In the rows, zero is written as 128.
M: rows in a few groups, each row roughly a mix of its group's directions:
M (164 x 13):
[[ 89 144 108 136 107 145 132  85  97 152 129 123 141]
 [107 146 133 113 144 133  96  90 127 123 173 108 109]
 [150 138 118 132 135  96 145  88 165 144 115  98 116]
 [162 150 139 116 140 113 106 147 113  96 118 170 110]
 [ 90 129 133 127  73 108 125 109 111 145 106 132 143]
 [143 145 121 112 132 128 154 112 141 116 134 110  64]
 [100 111 122 151 170 150 146 132 149  92 122 122 150]
 [135 112 140 133 114 131 159 180 113 113 132 119  87]
 [ 69 124 132 124 126 131 150 118 134 119 100 130 167]
 [113 151 141  94 146 140 101  92 129 164 154 125 137]
 [151 125 116 100 124 152 120 135 138 111 152 172  90]
 [130 113  96 151 136 120 112 135 156 111  72 123 136]
 [171 124 113 139  82 158 109 138 143 149 120 128 118]
 [137 156 137 133 111 133 170 147 120 139 163 155  98]
 [140 166  74 127 103 142 130 151 128 128 105 124 113]
 [111 122 125 122 154 137  77 103 167 128 104 120 128]
 [146 147 134 120 121 138 157 163 109 159 157 134  90]
 [149 137 123 148 118 133 156 116 119 126 118  95  71]
 [105 109 115 133 123 127 131 134  95 101  98 154 173]
 [ 96 117 133 109 122 146 146 110  88 132 162  95 137]
 [ 96 130 107 122 115 148 138 112 136 169 140  87 151]
 [110 132 160 151 141 126  93 127  98 102 124 103  97]
 [110 119 129 129 166 134 168 106 171 107 127 130 143]
 [124 100 176 127 153 112 147 114 128 134 164 151 137]
 [168 117 109 145  76 157 114 132 139 140 120 127 119]
 [103 109 111 143 122 125 160  89 165 100 117 140 129]
 [137 127 128 115 177 157 136 177 121 112 126 111 135]
 [131 142 151 109 109 137 163 162  87 139 149 119 111]
 [114 154 134 103 147 137 100  87 137 156 162 131 129]
 [154 132 123 152  89 102 103  89 123 147 129 137 108]
 [152 132 130 121 177 151 129 174 121 122 130 101 125]
 [118 102 125 131 112 115 102 107 130 105 131 158 181]
 [121 129 131 127 172 139 167 109 171 106 119 138 126]
 [144  67 142 150 145 107 137 154 129 118 114 122 125]
 [111 112 126 146 121 114 118  94 146  87 106 137 168]
 [163 129 125 126 148 103 124 144 135 110 116 184 110]
 [146 110 113 119 103  93  91 136 152 112 161 134 146]
 [111 184 111 102 111 149 112  98 129 140 134 131 139]
 [125 124 147 124 110 149 101 134 109 127 167 179 119]
 [113 110 109 137 121 122 124 129  96 101  92 156 168]
 [ 83 114 143 100 140 112 136 122 140 105 143 150 166]
 [143 105 106 144 120 121 140 163 135 112  73 131 142]
 [150 119 131 133 111 115 178 158  90 136 151 133 126]
 [101  92 147 154 100 131 130 116 142 128 140  82 138]
 [ 93 142 131 164 132 149 113  96 102 137 108  99 119]
 [138 118 134 140 143 122 182 134 145 126  97 165 111]
 [ 99 104 121 152 152 140 159 108 156  99 115 123 153]
 [142 156  87 142 108 130 160 151 142 124 124 160 107]
 [ 72 125 138 132 102 117 139 101 132 138 105 123 159]
 [ 86 125 123 125 146 136 163 109 161 102 103 141 141]
 [141  98 143 153 120 110 165 162 114 109  99 132 144]
 [148 140 125 117 114 172 132 125 170 137 167 131 110]
 [114 115 168 106 137 146 163 134  90 111 146 118 114]
 [142 156 134 132 148 136 144 143 128 157 132  96  77]
 [120 160  95 141 114 135 115 116  99 158  94 154 117]
 [ 89 118 146  94 132 117 173 120 138  98 134 123 115]
 [130 149 154 118 185  95 106 116 130 139 144 123 124]
 [128 154 126 149 110 120 153  95 140 128 166 169 133]
 [ 99 130 142 155  93 110 120  87 127 152 103 120 139]
 [142 153 146 127 150 122 148 129 127 148 124  95  74]
 [151 138 147 123 151 147 100 172  93 145 139 114 133]
 [113 104 107 125 107 139 119 131 117 103 117 161 179]
 [103 131 134 116 163 147 163 111 168 107 115 149 129]
 [ 99 132 144 159 128 106 135 125 113 143 101  88 162]
 [111 127 160 139 139 134 163 103  91  95 121 145 111]
 [131 105 127 108 107 100 104 131 139 105 179 114 146]
 [141 134  90 129 106 110  74 119 114 136 139 151 139]
 [148 127 132 129 108 118 173 153  83 134 158 128 129]
 [138 135 130 135 106  84 126  98 143 161 137  89 122]
 [132 133 144 136 104  99 100 125 107 170 146  94 144]
 [133 134 154 110 108 144 151 172  89 138 126 106 111]
 [111 102 165 115 139 142 160 127 118 110 158  92 130]
 [139 147  93 132  98 137 147 168 117 132  89 116 119]
 [133 159 106  96 144 141 116 135 115 172 149 111 103]
 [114 144  86 120 105 126  93 114 137 166 142 121 150]
 [124 169 105 114 143 136 106  91 144 152 159 143 124]
 [160 124 134 147 139 108 110 142 170 119 108 169 117]
 [112 144 138 101 141 140  98  91 134 147 173 125 115]
 [165 111 159 126 153 114 118 162 148  96 129 140 112]
 [142 106 143 155 123 123 163 172 137 110 113 148 103]
 [101 126 154 106 137 155 161 121  95 124 149  95 129]
 [123 158 103 147 123 145 135 101 147 160  92 154 141]
 [101 102 114 136  85 148 146 145 125 115 113 147 163]
 [149 138 140 116 151 144 100 176  95 143 139 110 135]
 [112 120 135 129 136 168 119 168  94 104 124 159 138]
 [138 151 128 127 146 145 151 155 125 148 125  99  75]
 [127 153 108 132 124 124 111  76 142 135 132 150 170]
 [120 135 157 146 138 123  90 133  90  99 121 119  92]
 [123 112 127 158 174 140 145 130 141 114 116  91 157]
 [116 153 122 103 143 142  95  92 142 148 168 132 113]
 [109 114 129 126 132 119  95 141 125 134 132 153 191]
 [119 138  85 138 103 121 101 113 156 166 127 128 150]
 [122 119 172 122 160 142 165 136 107 100 129 114 107]
 [135 149  88 141 100 112  88 121 128 147 111 159 131]
 [145 129  89 108 107 110  94 147 155 147 147 116 151]
 [103 105 118 150 148 134 161 102 157 103 111 118 155]
 [143  97 163 113 141 114 128 167 125  98 150 113 107]
 [124 137 122 158 164 102 102 113  91 127 119 137 160]
 [111 146 158  93 143 143 106 111 115 170 140 106 131]
 [108 144 160 141 155 156 166 122 117 124  98 111 109]
 [125 119 141 105 143 143 105 162 108 131  98  82 116]
 [ 99 116 162 103 153  86 137 106 137 103 138 127 134]
 [122 109 175 128 149 136 148 145 156 109 136  89 121]
 [104 132 127 122 108 152 107 113 110 141 151  76 150]
 [134 136  84 139 103 115  97 122 157 161 120 145 144]
 [121 145 130 123 142 130 164 142 124 139 131  92  73]
 [147 142  92 148 115 105  89 125 154 138 109 158 133]
 [120 101 106 124  97 142 110 131 129 109 129 159 177]
 [124 119 125 152 169 130 150 121 150 123 104  82 149]
 [109 123 135 109 143 127  86  86 122 134 128  98 159]
 [144 145  94 142 110 108  83 129 140 145 111 163 127]
 [115 129 128 135 132 125 190 136 142 142  93 146 108]
 [143 129 130 137 113 129 169 169 116 120 152 143  88]
 [ 99 109 123 153 167 152 146 131 145  94 119 124 154]
 [ 96 101 136 142 112 143 139 115 140 145 143  75 144]
 [149 133 138 108 118 136 107 139 102 129 164 181 126]
 [109 124 135 118 152  90  93 112 133 128 148 144 170]
 [123 148 160 113 178  89 121 117 125 141 136 113 116]
 [105  94 116 121 102 122 121 117 127  94 131 152 173]
 [130 143 110 126 106 141 124 134 113 109  83 163  90]
 [ 81 123 146 152 121 123 135 121 123 141 100  92 158]
 [149 128 134 132 170 149 125 181 111 118 139 106 124]
 [130 155 138 134 159 122 164 122 111 125 106 112  81]
 [ 87 114 147 132 126 115 134 116 135 145 150 101 176]
 [ 97 116 114 130 106 117 156  84 165 113 116 141 124]
 [105  97 129 143 117 140 151 117 162 154 138  88 147]
 [139 124 118 112  85 177 142 152 155 136 126 140 123]
 [147  70 143 147 150 111 137 160 133 125 120 126 113]
 [130 149 131 144  98 122 175 123 124 126 164 163 119]
 [141 127 116 143 101 157 164 143 120 126 107 108  84]
 [135 109  97 161 124 111 129 109 165 103 117 160 141]
 [118 115 142  95 135 144  97 144 110 143 100  82 129]
 [163 131 100 132  86 171 120 131 148 133 125 147 122]
 [136 148 125 131 150 133 163 127  94 112  87 123  93]
 [102 124 143 103 124 151 148 119  82 126 157  96 133]
 [125  87 150 165 126 109 138 131 137  85 107 131 139]
 [ 98 132 123 135  85 134 118 143  97 127  81 128 116]
 [149 112 112 148 120 120 151 163 134 121  77 144 146]
 [166 133 129 128 149 108 118 147 122 105 112 177 107]
 [118 147 142  97 149 139  97  93 129 168 148 124 141]
 [120 111 120 155 158 125 162 103 157 113 108 101 151]
 [137 149 119 132 158 135 154 135  89 114  87 126  99]
 [148 123 108  90 158 154 137 160 132 101 144 151 125]
 [161 135 108 143 110 170  98 149 135 150 126 149 146]
 [ 97 111 125 143 136 106 132 137  92 109  95 143 165]
 [ 97 110 124 124 114 136 123 148 138 120 123 166 182]
 [126 144 144 113 117 149 105 163  93 125 136 171 108]
 [139 127 134 130 168 171 127 164 118 101 127 153 117]
 [143 128 117  89 157 159 136 157 130 104 142 163 126]
 [141 136  92 149 109 104  75 126 141 139 117 148 130]
 [170 148 130 160 143 120 111 120 126 149 124 107  85]
 [101 134 157 124 177  87 135 119 111 126 136 108 127]
 [120 133 151  97 128 147 116 156  98 148 106  84 121]
 [113 129 108 126  93 144 129 139 111 105  86 156  98]
 [147 123 112 123 103 165  95 150 144 150 144 144 160]
 [ 94 127 146 137 170  85 115 130 110 135 135 121 155]
 [115 110 113 130 120 131 112 125 113 104 114 165 183]
 [112 134 161 128 101 136 105 133  86 147 136 163 146]
 [143 124  99 107 124 132 106 156 157 163 143  96 148]
 [116 121 127 126 136 123  91 144 126 138 125 160 187]
 [109 145 138 139 148 163 162 117  96 145  94 126 111]
 [142 155 153 138 153 123 138 124 132 157 140  93  85]
 [114 141 128 133 150 107 164 111  93 105  88 128 110]
 [127  85 165 129 121 110 168 142 112 119 128 142 152]]
one row of each group, then the others: which group is each in?
[146  67 146 148 148 110 135 156 131 121 119 125 120] -> (81)
[122 135 138 113 114 152 101 168  88 123 138 163 120] -> (108)
[133 100 153 107 135 110 124 156 110  95 163 103 113] -> (113)
[142 138 127 136 123 131 164 112 126 117 120 102  67] -> (35)

[116 134 124 104 138 133  84  87 120 148 134  99 154] -> (81)
[142 123 100 128 153 140 150 133 165  94 118 122  89] -> (108)
[149 153 139 122 138 113  90 142  97  94 121 153 105] -> (113)
[136 107  89 154 136 117 121 139 160 100  88 137 127] -> (81)
[190 131 115 119 151 136 119 148 125 124 149 131  99] -> (108)
[115 155 132 106 146 140  98  94 132 142 173 122 110] -> (81)
[ 96 124 127 124 105 153 133 115 125 152 144  75 150] -> (113)
[141 134 116 145 110 143 163 129 115 128 114  97  75] -> (35)
[120 111 147 133 153 121 132 121 141 145 168  94 171] -> (108)
[115 133 130 119 151 147  82 117 171 141  95 128 120] -> (81)
[169 122 112 143  79 162 115 135 144 141 119 133 119] -> (35)
[126  96 175 140 119 112 167 141 112 122 117 138 153] -> (81)
[107 147 133 101 141 140  98  97 131 135 173 115 104] -> (81)
[111 122 116 137 128 114 116  87 145 106 101 137 177] -> (81)
